In the data rows, zero lies at 4.5, halfway between 4 and 5.
Some points, one per row:
[5 4 7 4 3 5 3 7 3 6 6 5 4 4 6 5 2 5 7 7 5 4 6 4]
[2 2 5 4 7 5 4 3 3 4 5 5 3 5 5 5 3 8 4 5 6 6 5 6]
[4 5 6 4 4 6 5 5 3 6 6 5 6 5 5 5 3 4 4 4 5 3 5 2]
[6 4 3 6 6 5 5 8 7 4 2 6 3 7 4 6 2 3 3 3 5 5 4 2]
[5 6 6 8 5 5 7 5 5 4 3 6 7 7 4 5 3 2 5 6 4 6 8 2]
[1 4 5 4 4 6 4 4 3 5 4 2 5 4 6 4 5 6 3 4 4 7 5 5]
[9 5 5 6 4 4 4 5 4 5 3 2 5 3 3 3 4 1 4 2 5 4 4 4]
[5 6 9 6 3 6 2 6 2 8 6 4 4 5 1 3 0 1 4 2 5 4 3 2]
[4 4 4 3 7 5 4 4 6 6 5 8 4 5 4 3 2 5 6 6 6 3 4 6]
[4 3 5 3 3 5 3 6 4 4 3 5 4 4 6 5 3 5 7 8 4 4 7 4]
[8 1 2 5 4 6 8 4 2 5 4 4 7 7 7 9 6 5 0 1 0 1 3 6]
[5 4 4 6 5 6 3 6 6 5 6 5 6 2 6 7 5 4 5 5 5 6 6 4]
[5 5 3 5 6 4 4 5 4 5 3 3 5 3 6 8 6 8 2 5 1 6 4 5]
[9 3 9 7 5 1 5 2 6 1 3 1 4 4 1 4 6 1 5 8 4 4 4 7]
[1 2 0 4 6 6 4 4 3 5 5 5 6 4 7 4 6 5 5 8 4 5 2 5]
[1 6 6 3 5 4 2 4 2 4 5 3 5 4 3 7 6 9 3 6 2 6 6 4]
[4 8 4 4 4 5 3 6 5 5 5 2 2 2 3 2 5 6 4 5 4 8 4 6]
[5 5 4 4 3 5 5 6 5 6 4 5 6 5 7 4 4 4 5 4 6 5 6 3]
[3 3 3 3 3 3 3 0 3 1 6 6 5 5 3 5 4 3 6 2 3 6 6 7]
[2 6 5 3 3 7 5 8 5 4 9 3 6 1 4 6 6 5 4 1 4 5 1 2]
[5 3 7 3 5 2 7 9 2 6 7 7 5 5 5 6 3 6 6 6 4 5 6 5]
[3 3 3 7 5 7 5 3 5 6 5 4 6 3 6 5 6 7 3 4 3 6 4 5]
[4 5 6 2 4 3 2 4 5 2 5 5 6 3 5 4 2 6 5 5 6 6 5 7]
[2 6 4 5 4 7 6 4 7 5 4 3 3 6 4 3 7 6 4 5 5 6 5 6]
[4 5 3 5 6 5 4 9 8 8 2 8 5 6 4 8 3 2 5 4 3 2 4 5]
[6 5 7 5 4 5 5 7 6 5 6 6 5 6 5 3 3 3 5 3 6 5 5 3]
[4 4 2 4 5 6 4 4 4 5 4 4 6 4 5 4 7 4 4 8 5 4 3 5]
[2 7 3 5 4 3 4 4 6 2 3 5 2 3 4 3 3 5 5 7 5 6 7 6]
Then 10 other points, each followed by its number:
[0 4 7 3 5 2 2 4 8 1 2 6 7 4 7 4 4 5 6 7 7 8 4 6] 0
[5 3 4 5 5 5 6 2 0 1 4 5 6 6 5 9 6 6 2 1 2 3 5 5] 1
[2 2 5 6 5 2 4 3 8 3 2 7 2 5 8 4 0 7 6 9 7 5 7 6] 2
[5 6 2 7 4 4 2 4 6 7 3 2 4 6 4 4 6 2 2 5 5 6 2 7] 3
[1 3 7 3 5 2 2 4 8 1 3 6 7 4 7 5 3 6 6 7 7 8 4 6] 4
[4 4 5 4 3 5 5 7 6 4 4 5 3 4 5 6 3 5 5 5 4 4 5 2] 5
[5 5 5 4 6 1 8 5 4 5 5 5 6 4 3 4 5 3 6 8 2 2 4 3] 6
[6 5 4 6 5 4 6 3 4 4 6 3 6 3 6 4 6 4 6 3 2 2 5 4] 7
[3 1 3 7 6 5 3 1 5 4 3 3 3 8 7 7 6 8 4 4 6 3 3 5] 8
[9 3 6 8 4 3 5 4 6 2 2 3 5 5 0 3 4 2 4 5 4 5 4 1] 9
Which three of these numbered points are nearest to each point below, looking only along the 4 directions in which the first points spread most? Their numbers follow each, nearest first.
[7 4 6 6 5 4 5 2 6 4 5 2 3 5 5 6 7 2 6 6 4 4 3 6] > 3 7 6
[6 2 3 2 5 6 6 2 5 7 4 6 7 6 6 9 7 4 2 2 4 3 3 5] > 1 8 7
[4 5 5 2 2 5 3 6 3 7 5 4 4 4 8 4 4 4 4 6 5 4 7 3] > 5 6 7
[2 4 7 3 5 2 2 4 6 1 4 5 7 4 6 5 2 7 6 6 6 7 3 6] > 4 0 5
[9 2 7 8 4 1 5 4 6 4 2 3 4 5 0 3 4 3 5 5 5 4 7 0] > 9 6 3
[6 5 4 6 5 4 5 3 5 4 4 3 4 3 3 4 6 4 5 6 4 4 3 6] > 3 7 6
[9 4 8 7 5 0 6 4 5 1 3 1 4 3 0 3 6 2 4 6 4 4 4 7] > 9 3 7
[3 5 4 6 7 5 4 4 6 5 5 2 4 5 4 5 7 4 4 5 4 5 6 6] > 3 7 6
[4 7 5 8 4 7 7 4 5 5 4 2 4 6 3 6 7 4 2 4 3 3 1 2] > 7 3 1
[4 6 6 3 5 5 5 7 5 5 5 5 5 5 8 5 4 5 5 5 6 2 8 5] > 5 6 4
[2 2 5 6 4 4 5 4 7 3 1 6 2 6 6 3 3 6 6 9 8 7 7 5] > 2 4 0
[2 6 6 1 3 3 1 4 3 2 7 5 6 3 3 4 3 5 3 5 5 7 8 6] > 0 4 5
[4 5 5 4 4 6 4 5 4 6 5 5 5 5 6 4 4 5 5 6 5 3 7 4] > 5 6 7
[7 4 4 4 3 3 5 4 6 3 5 6 5 7 4 5 4 4 3 4 4 4 5 4] > 6 7 3
[5 6 7 3 5 4 7 9 5 5 6 6 6 6 7 4 4 4 6 3 6 2 6 5] > 5 6 7
[6 8 3 4 5 1 6 6 3 5 7 3 0 1 2 4 5 3 7 5 4 4 5 9] > 3 6 7
[4 5 6 5 6 6 4 5 2 5 6 6 4 6 6 6 4 5 5 7 4 7 6 3] > 5 6 4
[4 7 5 0 3 2 1 6 3 4 9 6 6 4 3 6 2 3 1 4 3 7 9 4] > 5 6 3
[6 5 3 6 4 6 4 5 3 8 4 4 3 3 6 4 5 1 4 0 6 3 4 4] > 7 5 3
[4 2 2 7 6 4 6 1 4 3 4 3 3 7 5 6 5 9 4 4 5 3 2 4] > 8 1 7
[5 5 5 4 4 7 4 4 2 4 4 6 1 5 6 3 5 6 4 6 6 7 2 1] > 5 6 7
[9 4 7 6 5 0 6 6 4 1 2 2 5 2 0 2 6 5 4 5 4 4 5 5] > 9 3 7
[5 4 4 1 3 5 0 7 3 4 7 5 7 2 4 6 3 4 2 6 4 7 6 5] > 5 7 3
[8 2 4 5 2 3 7 5 4 5 1 5 5 7 2 2 7 4 7 3 5 2 5 0] > 6 9 7
[2 3 1 5 4 4 4 3 3 3 5 6 5 4 5 5 5 5 6 6 4 6 3 5] > 8 4 0
